One turn moves every row onto another: examples first, then more rows asked:
Q678: [+1.87,+0.29,+3.41,+2.22,+3.58,+1.69,+2.21,-1.27,-0.58,+2.23,-1.07,+0.65,-0.45,-1.01,-1.78,+2.21,+0.16,-0.25,+3.92,-3.45]
Q919: [-3.51,-0.60,-3.67,+1.67,+3.87,+1.94,+0.03,-0.04,+3.32,+4.93,-1.23,-0.51,+1.93,+1.55,+1.44,+1.19,-0.03,-1.81,-1.71,-0.16]
Q301: [-3.17,-3.38,+3.05,+4.04,-0.77,-0.82,-1.07,+1.62,-3.75,+0.27,+4.07,-1.61,+2.19,-1.05,+0.60,+4.55,+0.40,+0.25,-2.37,+0.10]
Q588: [+3.41,+0.20,-0.33,+0.92,-2.00,+0.94,-2.10,+2.41,+0.71,-3.38,-4.83,-1.14,+2.17,+2.66,-0.31,+2.13,+4.80,-0.28,-3.20,-0.92]
Q782: [+2.21,+1.69,+2.23,+1.66,+2.18,-0.67,+2.74,-1.18,+0.13,+2.43,-1.68,+1.88,-1.30,+0.10,-1.77,+1.31,+0.46,-1.18,+4.04,-3.53]
Q797: [+1.04,-2.63,-0.99,+1.46,-1.22,+1.33,-3.19,+3.05,+0.62,-3.86,-4.06,-0.54,+1.72,+4.92,-1.95,+2.55,+3.21,-1.11,-2.26,-0.17]
Q239: [-2.26,+0.37,-0.38,-1.35,-0.26,-3.60,+0.75,+4.31,-0.89,-0.35,-4.14,-2.73,+4.19,+3.88,+3.18,-0.05,-0.43,+2.69,+2.24,-0.66]
Q187: [-0.67,+0.37,-0.85,-0.98,-0.87,-1.96,-0.89,+2.42,-0.40,-0.13,-2.17,-1.54,+0.15,-2.15,-2.90,-1.12,-2.13,-3.54,+4.19,+3.77]
Q680: [-2.10,-1.74,+3.15,-1.51,+0.94,+0.43,-4.45,+0.45,-3.38,+0.86,+0.33,+1.22,-2.60,+1.10,-1.15,+0.39,+3.97,+5.28,-1.58,+1.51]
Q128: [-1.12,-1.07,+0.56,-1.17,-1.11,-1.82,-0.65,+3.33,-0.08,-0.21,-3.29,-1.68,+1.13,-3.15,-4.36,+1.25,-1.03,-3.24,+2.49,+3.20]
Q270: [-0.03,-0.51,-1.44,+2.32,-1.07,+0.25,+1.80,-0.27,-4.17,-2.77,+0.63,-0.55,-1.19,+1.38,+4.59,-2.19,+2.36,-2.11,-3.97,+1.26]
Q699: [-3.18,+0.64,-0.61,-0.01,+1.26,-1.31,-1.16,+3.48,-1.56,-0.85,-3.55,-1.94,-0.34,-3.32,-3.94,-0.34,-2.65,-3.18,+1.36,+3.03]
Q241: [-1.19,-3.80,+3.58,+4.83,+0.08,-2.41,-0.86,+2.77,-3.03,+0.80,+4.56,-0.26,+2.59,-0.18,-1.18,+3.33,+0.47,+1.37,-1.10,-0.13]
Q354: [-1.86,-1.28,-3.68,+4.61,+4.65,+2.09,-0.87,+1.55,+2.34,+3.14,-1.04,-1.03,+3.41,+1.58,+1.05,+0.11,-0.31,-0.04,-1.88,-2.38]
Q540: [-3.14,-3.80,+3.31,+4.70,+0.12,-0.28,-1.87,+0.98,-1.25,+0.36,+4.13,-2.80,+0.98,-1.95,-0.07,+3.16,-0.20,-2.40,-1.52,+0.05]
Q679: [-1.67,+0.84,-0.19,-2.06,-0.35,-4.12,-0.31,+4.34,+0.38,+1.17,-2.64,-3.15,+4.11,+1.77,+3.28,+0.24,-1.26,+3.65,+2.36,-1.78]
Q409: [-0.21,-0.14,-3.13,+1.51,+0.12,+1.60,-2.77,+2.81,+1.02,-3.04,-4.86,-0.44,+0.53,+3.74,-1.32,+3.09,+3.99,+0.19,-2.45,+2.68]
Q802: [-1.86,+0.64,+0.22,-1.16,-1.23,-4.76,+0.11,+3.72,-0.27,+0.64,-2.71,-2.25,+4.56,+2.56,+2.17,-0.04,-0.04,+3.29,+2.54,-2.47]
Q136: [-2.10,+1.61,-0.65,-0.73,+0.17,-5.65,+0.60,+3.19,-0.74,+1.36,-2.82,-2.28,+2.83,+2.84,+2.66,-0.77,-1.39,+2.58,+2.34,-2.36]
Q392: [+0.42,-0.02,-0.95,+0.27,-2.26,+1.74,+1.16,-0.56,-3.12,-2.30,+0.53,+0.99,-0.94,+1.20,+4.94,-2.20,+1.74,-1.94,-4.05,+0.76]
Q977: [-3.06,-1.28,+2.81,-0.74,+0.62,-0.71,-5.22,-1.02,-2.77,+1.82,+0.27,+0.83,-2.67,+2.01,-3.00,+0.74,+3.91,+3.53,-1.36,+1.68]
Q350: [+2.76,+0.60,+2.66,+2.48,+2.55,+1.63,+3.10,+0.63,+0.01,+1.06,-1.58,+2.90,-0.06,-0.38,-2.10,+1.33,-0.97,-1.15,+3.68,-3.28]
Q799: [-4.30,+1.73,+0.60,-1.24,-1.43,-1.50,-1.37,+1.71,-1.13,-0.40,-2.47,-1.63,+0.25,-1.29,-2.11,-1.63,-1.80,-2.95,+3.90,+4.23]
Q225: [+2.92,+0.88,+2.38,+2.74,+2.86,+0.49,+3.75,-1.40,+0.54,+1.46,-1.56,+1.83,-0.56,-0.05,-1.42,+1.76,+0.37,+0.06,+3.51,-3.11]
Q544: [-3.68,-1.03,+3.18,-0.77,+1.39,-0.57,-4.79,-0.50,-2.70,+1.41,+0.15,+1.62,-3.54,+1.76,-2.31,-0.02,+2.71,+3.72,-1.12,+2.38]
Q982: [+3.53,+0.39,+2.20,+2.40,+2.30,+0.48,+3.47,+0.06,+0.00,+1.34,-0.97,+1.49,+0.00,-0.66,-2.38,+1.47,+0.28,-0.04,+3.44,-4.16]
Q5: [-0.80,-3.25,+2.52,+5.79,-0.39,-1.03,-1.53,+2.37,-1.46,+0.06,+3.64,-2.77,+1.55,-2.37,+0.53,+4.14,+2.60,+0.24,-0.59,+1.06]
Q517: [-2.55,-2.09,-3.19,+2.80,+5.72,+0.41,-1.01,+0.85,+3.18,+4.23,-1.71,-0.15,+0.53,+1.25,+1.82,-0.96,+0.10,+0.09,-0.29,-2.88]
Q261: [-2.52,-1.15,+2.87,-1.60,+0.69,-2.20,-5.16,+1.55,-2.93,+1.61,+0.69,+0.29,-3.21,+1.26,-2.85,+0.36,+3.04,+3.70,-1.53,+1.99]
Q448: [-3.32,-1.05,+2.90,-0.45,+0.79,-0.31,-4.66,+0.55,-2.87,+1.63,+1.02,+1.68,-3.08,+0.82,-2.09,-0.24,+3.00,+4.72,-1.49,+1.22]
Q340: [+1.05,+0.72,-0.04,+1.24,-0.83,+2.74,-1.69,+2.64,+0.25,-3.56,-4.75,-0.95,+0.87,+3.57,-1.76,+2.70,+4.70,+0.57,-3.72,+0.57]
Q482: [+0.34,-0.87,+0.22,+0.55,-1.92,+2.36,+1.14,-0.17,-4.51,-2.91,+0.80,+0.68,-0.08,+1.58,+5.04,-2.49,+2.16,-1.48,-3.18,+1.08]
Q522: [-0.45,+0.20,-1.07,+0.86,-1.12,+1.37,+0.71,-1.30,-3.49,-2.17,+0.26,+0.16,-1.40,+1.21,+5.62,-2.13,+1.24,-1.80,-3.82,+1.74]
Q687: [-2.23,+0.82,+0.19,-0.97,-0.52,-5.33,-0.36,+2.52,-0.71,-0.12,-3.17,-2.62,+4.06,+3.00,+2.45,-0.19,-1.32,+3.13,+3.07,-1.80]
Q566: [-3.14,-1.49,-3.58,+2.02,+5.76,+2.17,+0.49,-0.46,+1.94,+3.43,-1.73,-0.45,-1.67,+1.16,+1.74,+0.61,-0.45,+0.44,-1.04,-1.83]
Q34: [+0.63,+0.51,-1.55,+2.17,-0.92,+1.65,+0.65,-0.06,-3.38,-1.38,+0.71,+1.40,-0.54,+1.76,+5.18,-2.45,+2.55,-2.99,-3.81,+0.03]

Q522 turns into Q982
Q225 turns into Q448
Q5 turns into Q699
Now find these:
Q354 turns into Q540
Q301 turns into Q187
Q782 turns into Q680
Q261 turns into Q239
Q241 turns into Q799
Q679 turns into Q270

One turn moves every row onto another: examples first, then more rows asked:
Q120: [-0.82,+2.36,+6.75,+2.67,-1.23,-3.17,-2.50,-2.98,+4.85,-6.38,+1.74,-1.77,-0.98,+3.67,+5.76,-1.82]
Q537: [-2.10,+0.79,+3.37,+8.42,-4.24,+4.71,-1.60,-0.78,+2.08,-3.04,+4.09,-1.60,-0.95,+7.66,+0.71,-4.34]
Q206: [-1.55,+5.81,+4.46,+1.66,-2.89,-1.60,-3.11,+1.29,-3.26,-4.63,+6.32,-3.89,+2.02,+3.98,-1.65,-1.47]
Q312: [+0.65,+3.11,+2.13,+3.58,+0.32,-3.06,-5.63,+2.98,+0.89,-0.90,+1.80,-1.92,-2.33,+2.94,-1.93,-3.43]
Q863: [-0.18,+4.31,+3.75,+2.45,-3.70,-2.49,-5.25,-4.39,+4.42,-4.66,+3.04,-6.23,+2.14,+4.19,-1.12,+0.61]
Q538: [+3.31,+3.91,+2.39,-0.82,-3.36,+1.74,-1.41,-0.72,+3.58,-4.69,+3.60,+0.63,-1.12,+7.61,+0.10,+1.25]
Q324: [-2.42,-2.92,+4.70,+2.47,-2.10,+0.57,-2.22,+1.12,+7.53,-3.97,+8.44,-1.92,-2.03,+4.96,-0.61,-2.03]
Q342: [-5.79,-2.02,+6.40,+4.98,-2.90,+3.00,-0.84,+1.66,+4.42,-3.57,+2.07,-1.01,-1.33,+5.84,-0.90,-2.31]
Q446: [-0.91,+3.09,+3.66,+2.40,-4.69,-0.06,-5.56,-2.87,-3.13,-4.31,+5.73,-3.71,-0.55,+3.85,-1.46,-0.10]
Q707: [-6.17,-1.45,+6.55,+4.95,-2.26,+2.59,+0.02,+2.75,+4.26,-3.51,+2.18,-1.13,-0.37,+6.04,-1.03,-2.89]
Q250: [-1.97,+4.79,+4.45,+2.78,-2.91,-0.50,-3.45,-1.45,-3.95,-4.25,+7.14,-4.26,-0.80,+4.40,-0.34,-1.82]
Q788: [+0.71,+2.27,+1.90,+3.78,-0.10,-2.43,-6.46,+1.68,+0.85,-0.65,+1.55,-1.92,-3.19,+2.93,-1.66,-2.95]
Q648: [-1.32,+6.89,+4.37,+1.86,-1.84,-3.75,-2.75,-0.34,+3.85,-4.74,+3.65,-6.45,+4.20,+4.28,-0.77,-0.94]
Q964: [-1.10,+3.41,+7.24,+2.38,-0.58,-3.64,-1.23,-1.66,+4.51,-6.49,+1.97,-2.05,-0.46,+3.50,+5.72,-2.35]
Q207: [+0.20,+3.31,+2.35,+4.12,+0.94,-2.59,-4.68,+2.73,-0.01,-0.67,+2.42,-2.39,-3.20,+3.31,-1.01,-4.07]
Q414: [-2.63,-1.77,+4.67,+2.65,-1.26,+0.17,-0.96,+2.29,+7.06,-3.88,+9.23,-1.97,-1.72,+5.36,-0.51,-2.77]
Q730: [-1.16,+4.37,+4.19,+3.88,-2.42,-1.14,-3.42,-6.06,+2.53,-3.75,+4.89,-7.21,-0.94,+5.26,+1.51,-1.11]
Q671: [-5.55,-2.29,+6.26,+4.72,-3.28,+2.77,-1.36,+1.77,+4.76,-3.76,+1.17,-0.69,-0.34,+5.65,-1.73,-1.58]
Q113: [-2.09,-2.57,+4.57,+1.77,-2.27,+0.03,-2.40,+2.34,+8.05,-4.13,+7.91,-1.55,-0.47,+4.63,-1.53,-1.61]
Q198: [+0.28,+2.58,+2.16,+4.22,+0.48,-2.05,-5.57,+1.23,+0.23,-0.46,+2.43,-2.47,-4.23,+3.27,-0.97,-3.80]
Q692: [+2.57,+4.18,+2.77,+0.28,-2.67,+2.27,-0.41,-2.03,+2.43,-4.02,+4.85,+0.24,-2.81,+8.32,+1.56,+0.31]
Q211: [-0.75,+0.13,+2.58,+7.14,-5.97,+3.98,-4.28,-0.37,+3.93,-4.04,+1.73,-0.87,+1.30,+6.73,-1.67,-1.96]
Q769: [-0.73,+4.15,+3.70,+1.38,-4.65,-1.46,-5.52,-0.09,-2.35,-4.94,+4.85,-3.30,+2.35,+3.24,-2.87,+0.10]
Q973: [-1.25,+2.32,+3.26,+6.10,-4.74,+2.23,-2.24,+4.01,+4.18,-4.40,+1.85,-0.54,+4.28,+6.56,-2.14,-3.08]
Q784: [-2.18,+7.06,+4.64,+3.32,-0.41,-2.41,-1.12,-2.19,+2.07,-3.81,+5.86,-7.30,+1.23,+5.55,+1.65,-2.90]
Q194: [-2.57,+3.17,+3.99,+7.60,-2.83,+2.96,+0.23,+3.46,+1.95,-3.56,+4.18,-1.25,+2.12,+7.64,+0.23,-5.43]
Q432: [-0.36,+2.41,+6.70,+2.18,-1.68,-3.62,-3.12,-2.27,+5.30,-6.76,+0.88,-1.50,+0.18,+3.09,+4.74,-1.03]
Q665: [-5.77,-1.66,+6.39,+4.26,-2.94,+2.28,-0.53,+3.22,+4.76,-3.82,+1.53,-0.63,+0.43,+5.49,-1.83,-2.33]
Q23: [+1.84,+5.77,+3.21,-0.01,-1.50,+1.57,+1.32,+0.58,+2.10,-4.25,+5.45,-0.06,-1.72,+8.38,+1.67,-0.79]
Q469: [-2.46,-1.61,+4.82,+1.89,-1.68,-0.50,-1.33,+3.48,+7.57,-3.97,+8.41,-1.83,-0.31,+4.94,-1.27,-2.35]
Q839: [-0.85,+3.23,+6.85,+1.99,-1.11,-4.02,-2.12,-0.86,+5.25,-6.84,+1.14,-1.47,+0.79,+3.44,+4.90,-1.78]
Q558: [+2.43,+5.53,+2.76,-0.93,-2.30,+0.88,+0.21,+1.43,+3.30,-4.71,+4.00,+0.62,+0.39,+7.76,+0.13,+0.41]

Q207 turns into Q198
Q324 turns into Q113
Q769 turns into Q206
Now find these:
Q558 turns into Q23
Q863 turns into Q648
Q194 turns into Q537
Q432 turns into Q839
Q342 turns into Q671

